One turn sends every row of this set to another row. A few are shown first. Where does it send the rows asked after them?
refe: [ -3   6 -10  -3   2   5  12   4   7  -1  -2   6   8 -12 -18  -8]
tekez: [  3   1 -13 -10   0   0   0  -5  -5  18 -14   2   0  -8  -1  13]
vod: [  3   5   7   6 -14 -19  -2   0   3  -3   2  -4   5  -6   9  -6]
vika: [-13   9   3  -4  -1  -6  -9   7   6  -3   3  -6  -9   7  15   2]
sudo: [13  2  0 11 -6 18 13  3 -1 -5  3 -6 -9  2 -1  2]
nuku: [ 15 -11  -1   8  -6  20   2   2   1   1  -1  -2  -7  -9   1   7]
suz: [  1   7   1 -17  -3   3   3  14 -12  10  -5  13  11  -6  -9   1]
Suneb: [  9 -11   3  12  -3  17  -6  -2  -4  -1   4  -4 -10  -6  -8   6]
Ref: [  2   3  -6 -13  -1  -3   2   9 -14   9 -12  18  10  -5   1   6]
fipi: [  0   8   6   3  -7 -14   0  11  -7   2   3 -11   2   1  11  -8]
Bibof: [-10   4   6 -10  -4  16 -14  -4  -6  -8  -6  -5   0  13  -4   0]
mef: [  0 -16   0   2   0  19  10   1  11  -8  -9   1   3  -1   3   0]
guvu: [ -2 -16  -4  10   0  17  -6   9  -1 -12  -2   2   0  -2 -10   5]
gemub: [  3   9   6  -5  -8  13   4 -10   1   8 -13   0   1  -7 -16  -9]
tabon: [  0  13  -7 -11  -1   3  -4  -1  -5  20  -4  13  -2  -2   2  10]
sor: [ -7   1 -16  -5  -2   2  11   5   9 -10   0   3  15  -6 -10  -2]
nisaf: [ -2  -6   7  -3  -1  12 -15   1  -6  -6   0  -8   7  16  -3  -5]
forap: [ -1  -2 -12 -13  -5  -1   6  13 -17   7 -11   7  10  -6  -7   6]
moge: [ -8   6  -4 -12  -4   7   0  -7  -7  20   1  11  -7  -3  -4  10]
Rimu: [ -7  -6  -6   9  -7  19   6   5  -1 -18  -6   1  -2   3  -7   0]
lagi: [  4   8  15  -1 -15   9   6 -10  -2  13  -6  -4  -3  -2  -9  -5]
vuru: [  3  -3   5  -9  -3 -14  -2   3  -8 -12  -4  -6   0  -4  17  -3]
duve: [ -9  -2 -12  -7 -13 -15  -6  -4   3   0   9   2  -4  -6  -6  10]
Mogo: [-11   8   0   2 -15 -10 -10  -4  11  -9  -4  -1   6   3   9  -2]
guke: [ -6   5  -4  -5  -2  -3  10   8 -12   8 -10  19  -3   1  -8  11]
pabez: [ -6  -5 -12  -3  -3  -9  -5 -16   2   2  11   2  -5  -9  -4  11]
tigop: [  0  12  -6 -21   0   9  -4  -4  -4  14   1  11   4  -7  -5   5]
pima: [  5  -9   2  -4   9  -4   3   9  -6   1  17  -7   5 -10  -2  -5]
pir: [ 6 -9  1  1  8  1 -4  2 -5 -4 21 -5  4  3 -2 -6]
gidim: [ -9   4   1  -1  -4  -6 -11  -2  11 -10  -6  -1  -1  -2  19  -3]
dat: [  4   9   7   6  -8 -12  -3   9  -2  -9   0  -4  -4  -4  15  -6]
zanu: [-15   2  -2  -7  -4  -7  -9 -11   3 -10  -1  -1   3   4  15  -4]
lero: [ -6  -6   6  -6 -24 -14  -8   5  -7   5  -9  -3  -1  -1  -9   6]
Moli: [ -7  -4   7   3 -16  -8  -4  13 -12   3 -14  -4   3   5 -11   4]
sadol: [ -1 -10  -2   8  -5  22   4   9   3 -10  -4  10  -4   0  -4   7]
seruv: [  8 -12   3  10  -3  15   6  -4   2   5   1 -10  -7 -12  -1  -2]

pima -> lagi
fipi -> seruv
gidim -> sadol
And these:
mef -> guke
Mogo -> guvu
refe -> lero

One turn sends every row of this set to another row. A few are shown first. Where does it send the rows asked after them?
C: [ -5 -11  10   2  10 -14 -11  10   5  24 -18  -8  31  19  -1  -6 -20   5
 -13  20  -3  -7   4   0   7   8]
R: [ -5 -19  11   7   9  -5  -5  11  -9  10  -7  -3  20   6  -4 -15 -23  -1
   6  20   9  -6  -4  10 -11   2]
J: [  2  -3   9 -12   1   1 -14  10  11  18  -8  -3   3  15  -9   5   3  16
 -23  20  -3  -8  10   6   9   6]
B: [  0  17   2   3 -21  -8  18   7  -9  14  -6  -9  12  14   0  -3  -2  10
  12  15   5  -7  -4   0   7   8]
N: [-11 -18  11  10  10  -7  -2  12  -5  13 -11  -5  19   9  -4 -14 -22   0
   7  25  13 -10   2  13  -7   2]
H: [  9   6  14   6 -11  -3  -2   4  -2  -3  -8 -11   5  11   6 -13 -10   8
  16  24  18   1  -4  -6  -3   3]
S: [  7  -3   0 -14  -1   0 -19  11   8  18  -3  -8   5  16  -6   7   3  13
 -18  18  -5  -6   9  11   3   4]
F: [ -5   2   0 -13 -15   8   8  13   2  19   6   4   2  10 -15   4  -5   9
  -7  15  -9   4   3  14   7   9]
D: [ 11   8   7   3 -11 -13  -5   1   3   0  -5  -7   5  17   3 -10 -19   7
  16  23  11   0   2  -8  -5  -5]
K: [  3  18   7   7 -23  -9  17   8  -8  10 -12  -6  10  10  -4  -5  -1  14
   4  16   3  -6  -9  -4   6   9]
Q: [ -3 -18   8  12   6  -7 -10  14  -6  10 -13  -6  19   6  -4 -15 -24   0
   3  24   8  -4  -3  13 -12   3]
M: [  4  -6   6 -14  -2  -4 -20  10  12  17  -5  -3   4  17 -11   5   5  12
 -19  22  -3  -4   8   4   7   2]
L: [ -1  19   5   3 -19 -13  20   7  -5  13  -9  -9  12  11   0  -5  -1  14
   8  12   2  -1  -3  -1   8   6]
P: [ -4  -8  10   1  16 -11  -5  11  -1  27 -18 -12  27   9  -5  -9 -15   5
 -14  18  -5   6   2  -4   7  11]
G: [ -9  -5  11 -15 -17   9   5  13   5  12  10   7   8  14  -9   1   0   6
  -4  13  -2   1  -4  13  10   8]

H -> C
B -> Q
And these:
K -> N
D -> P
R -> M

One turn sends every row of this set to another row. A few are shown first. Where does it send the rows asked after them?
rulog: [ -9   3  -6   3 -18   5   1   1  -3  -8  -2  -1   1 -13 -17   7]
mumi: [-20   6   7   1 -17  -8   4  -5  -3   0   1  -7   7   3   5   9]
fezo: [-17  10   3 -17  -5  -4   0  13  10  -3   3   5   7   1   8  17]
lovak: [ -6   8   3  -6 -14   4  -6  -3   1   7  -5 -14  10  -2 -22   5]
Nopa: [  0  12   4   7 -13  -1   0 -13  -8  -6  -9   1   3   2 -17  -2]
Nizog: [ -3   5  -3 -10  13  -3  -5   0  18   6   4   5 -14   9  -4  10]
mebok: [-17  10  -2   4   2  -1 -17  16  -7   4  -4   5 -17   2 -11  -5]
tokap: [-13  16   4 -10  -4  -3   5  18   5  -7   9   2  11   1  -7  13]
senad: [  0  12   8   8  -1 -13 -10   8  -6  -9  -8   2   9  15 -11  -6]
darep: [ -6  23  -5  -1  15  -1 -20  -5   8   1 -10   3   2 -12   0   4]
dumub: [ -5   2  -8   4 -15  -3   9  -2  -1  -2 -11   0   1  -9  -2  16]
Zotun: [ -7   8  -1   0  10 -10  -1   1  12   1  12  14  -9  10   6   8]
fite: [-10   2   0   0 -19  -4  -9   1  -4  -8 -14   4  -5 -12  -7  13]
zura: [-15  23  -3   6  16  -8  -3  -3   6  -6  -1   0   0  -8   8   7]
tisi: [ -9  14  -4  10  10  -2   1   7  -6   9  -5   0 -13  14  -8  -6]
muba: [-13   0   5  -6  -6 -12 -16  15   3 -10 -16  -5  -6   5  -4   9]
musa: [-13  -5 -10  -7  -7   8 -12  13   6  -5   3  -5   9  -1 -14  -3]
Notu: [ -2  19   8 -16   1   3   0  -3   7   0   3  -1  14  15 -12  -1]
sedo: [  1  13   0  -4  13  -3  -7   7  12   2   9   6 -10   7 -21   5]
famo: [ -8  11  -1   2   8  -3  -5   5   8  -3  22  13  -5   6 -11   0]
luf: [-18   5 -14   4   6   8   1  10  -1   9   3  -1 -11   5  -7  -5]
zokes: [-12  14   8   8 -18  -8  -1   2  -9  -1   5  -1  14   0  -8   4]
tiz: [-13  14   5 -14  -9  -3 -12  18   4  -5   5  12  12  -4  -2  12]
kudir: [ -2   7   0  -5 -11  -2   1  -6   3  14 -13 -11  10   2  -5  13]
Nor: [  2   2 -11   4   1  -7   3  16   3   2 -10   0  12   5   0  10]
Puvi: [-19   4  -5  -2   4   2 -11   0   0  10  -8   2 -19  11   4  -6]
rem: [ -5   8   9  -8 -16  -5 -17  -3   0   9 -17  -7   5  -1 -10  11]
Bipe: [-10  26   0   1  17  -1 -13  -2   6  -6  -4  -7  -2  -9 -13   2]
Vut: [ -4  19  13 -20  -3   0 -17  -2   5  -1  -4   6  10  11  -9  -1]
bib: [ -9  10  -9   5   3   6 -17   6  -6  12  -2  11  -6   4  -8 -12]
beg: [-21  20   0   0  10  -3 -19  -4   6  -9   0   3  -3 -13   5   2]
vep: [-13  18  -7  -4  17   3  -7  -9  13  -1  -4  -7  -1  -8   0   5]
fav: [ -2   4   0   0 -17   1 -11 -18  -4  -2 -12   8   4  -3  -4  -2]
gugo: [ -7   4   2   0 -13  -1   5 -20  -1  -5 -11  -4  -3   5  -3   2]
subik: [ -3  -2  -7  -3  -6   1 -16  -3   3   2  -5   9  16   9   7  -8]
simar: [-10   7 -11   5   5  -3  -8  11  -3  14 -10  10 -12   4   7   2]
Biva: [-15  23  -7   6  13   2 -10  -1   4  -7   7   2   6 -13  -3  -1]
Ropag: [  1   8  -2  -9   9  -2 -22   4  14   6   3  16  -9   2  -9   7]
tezu: [-16   5   5   0 -23  -5 -13  -4  -5   3   1   5  13  -4   4   4]
beb: [ -2  16   9 -19   1  -3  -4  -6   9   4  -7   3   9  16   3   5]
raba: [-10   9   5  -3   4  -8 -20   4   8  -3  12  19 -11   5  -2   3]
Zerit: [-18  -2   3  -6  -2  -3  -2  -4   6 -10  -2 -11   0  18  -2  -7]

senad -> Nor
fav -> rulog
And these:
Zotun -> Ropag
Notu -> fezo
Biva -> vep
mumi -> rem
Puvi -> mebok

One turn sends every row of this set to another row. A few are shown first. Where does it send the rows asked after them?
bave: [  2   6   3  13   2   7  -3  11  -6   0  -2  -4  16  -2   5  -3   0   0
   4  -6  -3   6  23 -13 -15   4  -6 -18  -1]
rup: [  2   6   3  13   4   6  -3  10  -9   2  -1  -3  16   0   5  -6   0  -1
   5  -4  -1   3  24 -14 -14   3  -7 -16  -2]
lasas: [  3   6   2  14   4   7  -3  10  -9   0  -1  -3  16  -1   5  -5   0   0
   5  -6  -1   4  25 -13 -15   3  -7 -17  -1]
Kiru: [  3   6   2  14   2   7  -3  10  -7   0  -1  -4  15  -3   4  -3  -1   0
   4  -6  -2   6  23 -13 -15   3  -6 -18  -1]
kamo: [ -3   7   1  12   5   1  -1   9 -10   3   1  -3  18   1   6  -7   6  -1
   8  -4  -5   4  22 -12 -18   5 -11 -17   1]
nepi: [ 14   8 -18   3  -7 -15  18  -9 -11   4  -9   5  -3  14  -5  -1   4 -13
   7  -6  12   8  -2  17  -7  -6   8   8   6]
Zus: [  1   5   2   6  -6 -21  13 -15 -11  13 -12  12   6   8   4   2   1   7
  -9  14  12   1  10  22  -9  -4   8   3 -13]
mobi: [  0   6   5  13   3   6  -2  10  -8   1  -1  -4  16   0   6  -6   0  -1
   6  -4  -3   5  23 -13 -15   4  -7 -16  -3]
fumo: [  4   4  -3   3 -10 -17  12 -13   3   5 -16   7   1  -3  -1  17   1  12
 -17   6   5  13   5  18 -11   1  12  -5  -4]
Vog: [ 10   4  -5   7  -5 -19  11 -17 -11   8 -14  11   4   2   1   5  -1   9
 -13  10  17   3  12  21 -10  -7   8  -1  -9]
Sab: [  4   8  -4  12   5   3  -2   9  -8  -1  -1  -4  15  -4   3  -2   3   0
   5  -7  -1   6  22 -12 -19   4 -10 -20   5]
gen: [ -7   4 -11   4   2 -13   9  -8   9  14  -4   6   1  -4  -8   9  -5  -2
   8   3  -9   7 -12  21 -11  12  11   5  -6]
tob: [ -9   4  -7   6   3 -15   8 -10   2  18  -2   9   3   2  -6   0  -4  -5
  12   9  -6   0  -9  22 -10   9   9   9 -11]
pesa: [ 13   7 -18   1  -9 -15  19  -8  -5   1 -10   3  -5  10  -5   6   5 -11
   4  -9   7  14  -5  14  -8  -2  10   5  10]
gobas: [  6   7 -14   0 -11 -15  20  -7   1   4 -10   1  -4  11  -4   8   7 -11
   6  -8   0  16  -8  14  -7   2  12   5   8]
musit: [  8   8 -12   3  -7 -18  19 -10 -12   8  -7   5  -1  19  -2  -5   7 -15
  10  -3   9   6  -2  16  -6  -4   8  11   2]
zet: [ -3   8   1  11   4   2  -2  10  -6   2   0  -4  17  -1   5  -4   7  -1
   7  -4  -6   6  21 -14 -19   6  -9 -18   2]
Febur: [  1   6  -7   2  -9 -19  20  -9  -6  10  -8   4   0  21   0  -3   8 -14
  12  -1   1   8  -6  16  -6   0   9  11   1]
vena: [  0   6   4  14   2   6  -2  11  -6   1  -1  -5  16  -1   5  -4   0   0
   5  -5  -4   5  22 -14 -15   5  -5 -17  -2]
Mima: [  3   5 -19   5   2 -10   7  -9   9   9  -5   7  -2  -9 -11  12  -8  -2
   4  -1  -3   8 -10  22 -12   8  11   1  -2]
fodeg: [ -1   7  -8  -1 -11 -17  21  -6   0   7  -9   3  -2  16  -1   3   9 -12
   8  -4  -4  14  -9  14  -7   3  11   8   4]
nogok: [  8   6 -21   8   8 -13   6 -13  -8  15  -3  12   1  -3 -11  -1 -11  -6
   9   4  11  -5  -3  24 -11   0   7   6  -6]
vutus: [  1   8  -1  13   6   2  -2   8 -12   2   0  -3  18   0   5  -7   5  -1
   7  -3   0   2  24 -12 -18   4 -10 -17   1]
Gela: [  5   8  -3  12   6   3  -2   9 -11   0   0  -3  16  -3   4  -6   4   0
   6  -6   0   4  24 -12 -19   3 -10 -19   3]
Vukef: [ -5   3   7   4  -9 -21  14 -13  -3  12 -13  10   6   7   5   6   3   9
 -10  14   4   6   7  20 -10   1   8   2 -14]
Gito: [ 10   5 -24   7   5 -10   6 -11   0   9  -4   9  -2  -9 -13   8 -11  -3
   5  -1   7   2  -5  23 -12   3   9   1  -1]
zud: [ -4   4   4   3 -10 -19  14 -12   4   9 -14   7   4   3   3  13   3  11
 -14  10   0  12   4  18 -11   3  11  -2  -9]
sutoz: [ -2   5 -13   8   7 -15   7 -12  -7  19  -3  11   4   3  -6  -5  -7  -7
  13   8   4  -6  -4  24 -10   3   7  10 -11]
zot: [  1   8  -1  11   4   3  -1  10  -6   0   0  -4  16  -3   4  -1   5   1
   5  -7  -5   8  20 -13 -20   7  -9 -20   4]
Gid: [ 12   5  -8   5  -6 -16  11 -15  -4   5 -14   9   0  -4  -2  14  -2  10
 -17   7  15   9   9  20 -10  -4  10  -4  -5]

Mima -> Gito
Kiru -> lasas
kamo -> zet
And these:
fodeg -> gobas
fumo -> Gid

